First come named turns, each shown by rows before and after it. For each pair of rows after them, which turns, in which order, take the first row to the second? The first pair is done for you.
J:
[ -8.6  11.8 -12.4   2.7  -2.7   7.8   3.2   8.8 -16.4  11.6] => [ 10.1  -4.9  -7.7   9.6  -1.9   7.9 -14.2  12.1 -17.6  -5.4]
[  1.6  -6.4 -10.2   7.1  -7.9  -7.0 -24.3  -2.6 -14.2  -4.8] => [ -3.3  19.7 -10.3   6.3  11.3  -1.3   7.2   4.4  -3.4 -21.9]
[ -3.6 -23.2  -4.8  -9.0 -14.3  -1.6  -2.6   6.0   4.4  10.4] => [  7.3 -13.9  -2.0  -4.6  -1.9   1.1  14.8  10.8  12.2 -15.4]
N:
[  5.3   1.4  32.1   7.2  15.7  -3.5   9.1  14.7  11.5 -22.3] => [  0.4 -14.1  18.5 -12.1   4.9  31.9   0.6  13.7 -15.0  15.9]
[ 14.7 -12.5   7.7  -2.2   0.6  22.5   7.9   5.4   4.1   1.2] => [-3.4  4.8  8.5 -0.8 -1.2  8.1 16.5  2.5 15.1 18.8]
[ 8.5 -6.9  7.3 -1.0  0.5  8.6  1.5  9.1  3.3 13.9] => [ 2.1  0.2 11.2  1.5  3.1 -0.2  6.9  7.6  8.8  8.7]
D:
[ -6.5  -0.3  -3.2   4.8  -1.5  -4.3  -5.5   5.3 -10.3  -3.1] => [-11.8   1.1  -2.7  -4.0   0.5  -3.2  -0.6  -1.2  -4.1  12.2]
[-0.8 22.8  3.8  3.0 17.4 22.4 31.8  0.2 12.7 -2.2] => [ 10.9  -3.5  -8.6   8.6   1.0  34.5  -6.2   5.7 -19.5 -22.6]
[  0.9   5.8  -6.8  -6.7  -0.1 -22.2   4.0   8.4 -12.3   4.8] => [  2.3  -0.7  -6.8 -10.3  -1.7 -18.2  -2.7  12.0 -16.7  11.5]
Pairs:
(2 to 4 turns a pair)
[-48.5   8.0 -18.1   8.3 -30.0  -8.8 -21.8  18.3 -33.8  18.2] => [-44.5  29.6  -9.6  24.1 -17.9 -38.3  -9.1  23.7 -18.6 -21.9] => N J
[ -5.2  22.4   6.2   9.4  13.8 -19.6  27.7 -13.7  15.2   9.3] => [-13.9  31.8  -9.5   6.8   9.0   2.2  23.1   3.3 -21.5 -13.6] => D J
[-24.9  -6.6  -2.0 -16.6 -12.8 -23.5   0.5 -11.6 -10.8  60.8] => [-25.5  33.4  -0.3 -17.5  21.7 -15.6  48.5  -7.0   7.9  21.2] => J J
[ -8.6 -10.1 -15.3 -10.0  -6.9  23.1  -7.3  10.5 -16.3  10.0] => [  0.9 -19.0  -4.3   6.1 -18.5 -15.6 -26.6   4.6  -2.4  -0.5] => N J N
[  6.7 -13.7 -10.1  -3.6  -3.4  -7.4  -8.9  -5.3  -2.2  44.1] => [ 30.6 -28.3  -5.8   1.5  -1.3   3.7 -17.1  -0.3 -10.3  12.5] => N N
[-17.8  18.6 -15.9 -18.1 -10.3  -9.5  10.1  -1.8 -25.4  15.8] => [-16.5  18.7  -2.6 -18.2  -7.0 -27.4  15.5  -7.7  -1.0  16.7] => J J J D
[ 18.1  -0.2  -1.3 -10.0  -0.5  43.8   7.1  19.4   9.8 -15.0] => [ -3.5   6.7   7.5  19.0 -21.7 -23.6 -22.4  21.9  17.3 -15.9] => N J N D
[ 32.7 -27.0  22.6   4.8 -11.4   4.5   0.4  -1.6  14.0  -5.3] => [ 13.2  -5.2   3.0   7.8 -15.2  15.9   0.0  17.6 -18.6 -39.6] => J D
[  9.7 -18.6  -6.2 -28.2   5.7  30.0  18.3  13.2  -8.4  27.5] => [  6.7 -25.7  10.9  -5.4 -16.6 -28.3 -16.0   7.3   8.5  33.8] => N J
[-32.5  37.9  -9.5  -9.5  11.3  11.8  32.2  10.7   0.7  -7.9] => [  7.0  14.2   0.6   4.2  12.7  10.6  14.1  14.7   2.3 -55.6] => J J
[ -9.2  18.1 -32.8   6.7  -9.0   5.5   2.5   5.0 -21.4 -36.5] => [  5.1  20.3 -14.5  16.7  -0.9 -14.1  12.3  -2.1   7.8 -47.0] => J D N
[ 29.8 -21.0   9.4   0.4  20.0  25.5  15.7 -16.8  10.5   2.7] => [  9.8   0.2  10.9   5.1  19.5  -0.9  27.3 -18.5  30.8  18.9] => N N N N
[  4.0  21.4  -2.9   5.3  19.4   3.8   8.2   9.2 -13.6 -33.1] => [-27.9  28.7  -4.4   1.4   8.0 -17.9   6.5  -0.4  -1.9  22.6] => N J N
[  2.2 -27.7 -16.0  -4.5  -7.5  25.0 -33.6   6.4 -43.7 -18.5] => [-10.7 -30.9 -19.4  -7.1 -15.7  17.6 -39.1   3.4 -39.4   6.8] => J N J
[  6.0  11.6   8.9   6.1  15.8   9.3  23.0   5.2  22.0 -23.2] => [ 24.2 -20.7  11.8  13.6   3.3   5.6 -13.3   0.5  17.0 -23.6] => J J
[ 48.3 -28.4   8.7 -10.3   6.4  18.6 -14.3 -19.7  -5.8 -12.2] => [ -0.4  26.9   8.1 -19.1  20.1  -3.0  37.2 -21.4  24.2  21.4] => N J J
[-19.7  16.7   0.4  14.0 -11.3 -53.9 -23.7  -6.4 -12.0  -7.8] => [-23.1  20.3   4.8  10.6  -6.1 -55.2 -12.3 -14.0   2.2   9.0] => D D
[  4.0  -7.4   9.3  15.8 -12.5 -18.3 -22.4  -2.8   9.4 -21.6] => [ 10.7  -9.4  -2.0  -0.3  -0.9  27.9  -8.3   8.3 -10.9 -27.8] => J N
[  1.4 -10.9 -15.8   2.6   2.5  28.3 -28.0   6.7 -15.3   0.9] => [ 10.0 -21.8  -0.1   8.1  -0.4   3.0 -33.1  -5.1  11.2  18.8] => D J
[ 21.3 -21.7  17.3  15.2 -24.8 -29.7 -32.3 -16.7  23.2   5.0] => [-11.2  43.0  -8.7  -7.6   8.7  21.9  39.9   3.1   1.4 -22.6] => J D J
[-13.0  12.1  10.1   8.6  12.0 -32.2  14.8 -11.2  14.1   2.6] => [-15.7  12.6  -5.8 -12.7  18.8  17.4  28.3  -8.3 -11.9   8.4] => N J
[  8.8   8.5   2.4  -2.9  12.0  16.4  23.2   0.5  14.2 -10.3] => [ -2.3  -8.7  11.1   9.3 -13.9 -19.7  -7.7  -3.5  20.2  13.9] => N J N J
